[[  8.9   3.5   8.9   6.9   3.9   8.5   6.8   4.3   7.6   5.0   3.9   8.4]
 [ 21.9  -0.1   3.2  -9.7   0.2   2.6  15.1   3.2  -6.2   2.1  -1.9  19.5]
 [  2.4  -1.8   2.6   8.0  18.6  -9.7  14.4  -6.9  -5.9  -4.8  -4.9   3.5]
 [  4.3   4.6   4.3   2.4   7.5   4.5   7.2   4.4   5.0   3.7   4.5   4.8]
 [ -4.0 -17.1   8.3  17.1 -13.3   7.3   1.8 -18.8  12.8 -17.8 -12.5   0.4]
 [ -1.9  12.3 -10.1   3.1  -0.5  -0.2  -8.2  11.8   0.9  13.0  10.9
   -6.3]] result: 10.9

[[-0.005 -0.382 -0.829  0.167 -0.999 -1.028  0.090  0.350 -0.723  0.462]
 [-0.545 -0.683  0.457 -0.464  0.113  0.877 -0.394 -0.225 -0.589 -0.555]
 [-0.227 -0.645  0.556  1.257  0.043  1.279 -0.756 -0.604 -0.315 -1.484]
 [ 0.158  0.005 -0.787  1.297 -0.665 -0.857 -0.573 -0.698  0.166 -0.930]
 [-0.546 -0.722  0.312 -0.709 -0.189  0.598 -0.218  0.026 -0.774 -0.169]
 [-0.196 -0.864  1.062  1.999 -0.365  2.086 -0.749 -0.218 -0.791 -1.521]
 [ 0.148 -0.148 -0.417  1.693 -0.504 -0.236 -0.716 -0.761  0.118 -1.291]] result: 0.118

[[ 17.53   3.26  19.66   8.25   4.28  -3.05  16.48]
 [  1.74 -20.07   6.18   2.19  20.20 -21.55   5.23]
 [ 19.09   0.84  -7.83  19.23  26.97   5.85   1.39]
 [  3.56   9.65  14.68 -21.40 -15.87   0.97   2.72]
 [  8.08  -3.44   5.31 -10.04 -13.52  -2.27  -3.87]
 [ -8.25  -6.10 -14.67   5.65  11.63  -2.26  10.57]
 [  1.22   3.87  -8.90  -4.87  11.08   4.56  13.45]
 [ -2.34  -9.05  -0.32  -6.31   4.52  -4.20   6.45]
 [  6.72  22.56  -8.33 -10.99 -21.73   7.67  -3.76]] result: 7.67

[[-104.7 -130.4  159.7   53.7   30.1  -42.7  -80.7   63.1   -7.9   92.6
  -122.4  -16.9  124.0   47.2    6.7  -49.6]
 [ -47.3  -22.7  -71.4   50.6   64.1  -86.7  -47.5 -102.5   37.5  175.3
   -36.8 -162.4 -124.8  -41.3  141.8 -160.3]
 [  70.0  -12.4  -72.5    8.9 -141.3  -87.8 -119.7 -113.2  -85.3  -22.7
   -54.3   33.0 -103.8  -85.2 -113.2  194.5]
 [ -92.5  -22.0  -48.5 -122.0  -98.3  115.0   11.3  -77.1   93.4 -119.0
   -73.6   22.7  -49.6    1.6 -117.3  -31.2]
 [ -14.2  -41.2  -15.2 -104.1   88.0 -153.9  108.3 -106.1  -54.1  -40.0
   227.8 -125.0   65.0  -56.1  -62.0  -48.5]
 [  24.2  -31.6 -132.0 -120.4 -155.0  125.3  -22.0   66.9 -147.1  -48.4
    51.8   25.7  -95.6   59.5   87.7  -49.0]
 [ -72.0 -137.3   12.9  -57.4 -213.3   33.0   34.9   83.0  -51.7   -8.7
   -28.9 -167.6  -13.8   29.1  -15.7  -17.0]
 [  -1.8   -8.7  -84.1    4.5 -200.7  -55.0 -126.7  -88.8  138.8   13.5
  -105.5 -178.0 -103.4   20.9 -140.3  -29.3]
 [ -12.3  221.7  -67.1  -15.8   22.7  106.8   -0.2   60.4  -96.3  -54.2
  -125.8  -56.6  -49.5 -141.6   74.4   -9.9]
 [ -12.4 -118.3   17.9  -64.6  -14.5  -14.7  155.8   66.0 -170.6  -22.6
    19.0  -97.2   12.9  -15.0   -0.5  -50.8]
 [   3.5   34.1  -80.2  -19.2   30.8  -15.8    5.1   38.0   67.1  -53.1
   -35.1  -30.6 -134.1   46.2   95.4 -179.3]
 [ -68.0  -46.9 -100.6  -15.5 -167.3   27.7 -102.5 -139.0 -105.4  125.9
  -100.4 -149.6 -128.9 -113.8 -109.5   87.3]] result: -109.5

[[ -12.9  134.5   -0.3  -15.5   -1.2  206.6   55.0   -6.1   88.8   72.6
   143.4   80.0   24.4   23.4   42.5]
 [ 109.0 -102.9   81.3  135.1  -10.8 -202.8   93.2  -65.0  -42.1   51.6
  -103.7   64.3    2.8  -47.7   45.3]
 [  62.4 -151.6   89.7  173.0  -57.3 -219.1   68.3 -110.7  -45.5  105.6
  -147.6   71.9 -101.1 -109.9   11.4]
 [  58.1   44.8  156.7   53.2  106.0   76.9    3.0  141.8   69.4   29.5
    18.0  -42.4   26.5   56.7    1.1]
 [  29.0    9.5  163.9   31.4  -63.4  174.8    0.4  -22.7   78.0   73.9
    87.0  176.1  -76.2  -43.6   -7.3]
 [ 132.7 -109.1  121.5  103.7   -1.2 -151.2   51.2   -9.6  -28.9   10.7
   -59.9  125.6   30.2    0.8   46.6]
 [ 167.1   13.1  293.0   72.3   25.3   40.4  106.7    3.8   45.3   16.0
     2.7   35.3   30.1  -50.6    7.1]
 [ -28.5   23.6   -3.4   71.8   33.6   30.5    6.7   37.3   47.8   96.3
     5.4   -1.9  -36.5   18.0   16.3]
 [  21.2   65.0   32.0   43.7   40.1   62.1   57.4   24.7   52.2   63.3
    43.8   10.6   24.9   21.3   36.5]
 [ -15.0   13.9  121.0   86.1   29.4   82.2   -8.1   46.5   70.3  109.6
    -9.0  -15.1  -96.6  -29.7  -26.4]
 [ 159.9 -126.3  123.9  134.6  -10.4 -233.5  106.9  -64.1  -55.9   19.0
  -109.9   93.3   34.2  -45.6   52.0]] result: -45.6
---
15,-48,-13,-21,44 >> 15, 44

-31,-2,46,38,-20 >> -31, -20

12,-34,26,4,24,-44,-9
16,-20,-26,-18,13,-5,-6
-12,19,-6,-12,-2,-40,-12
>> 12, -12

10,5,-51,3 >> 10, 3

-16,-27,-9,42,34 >> -16, 34

-7,37,-11,42
1,0,7,14
>> -7, 14
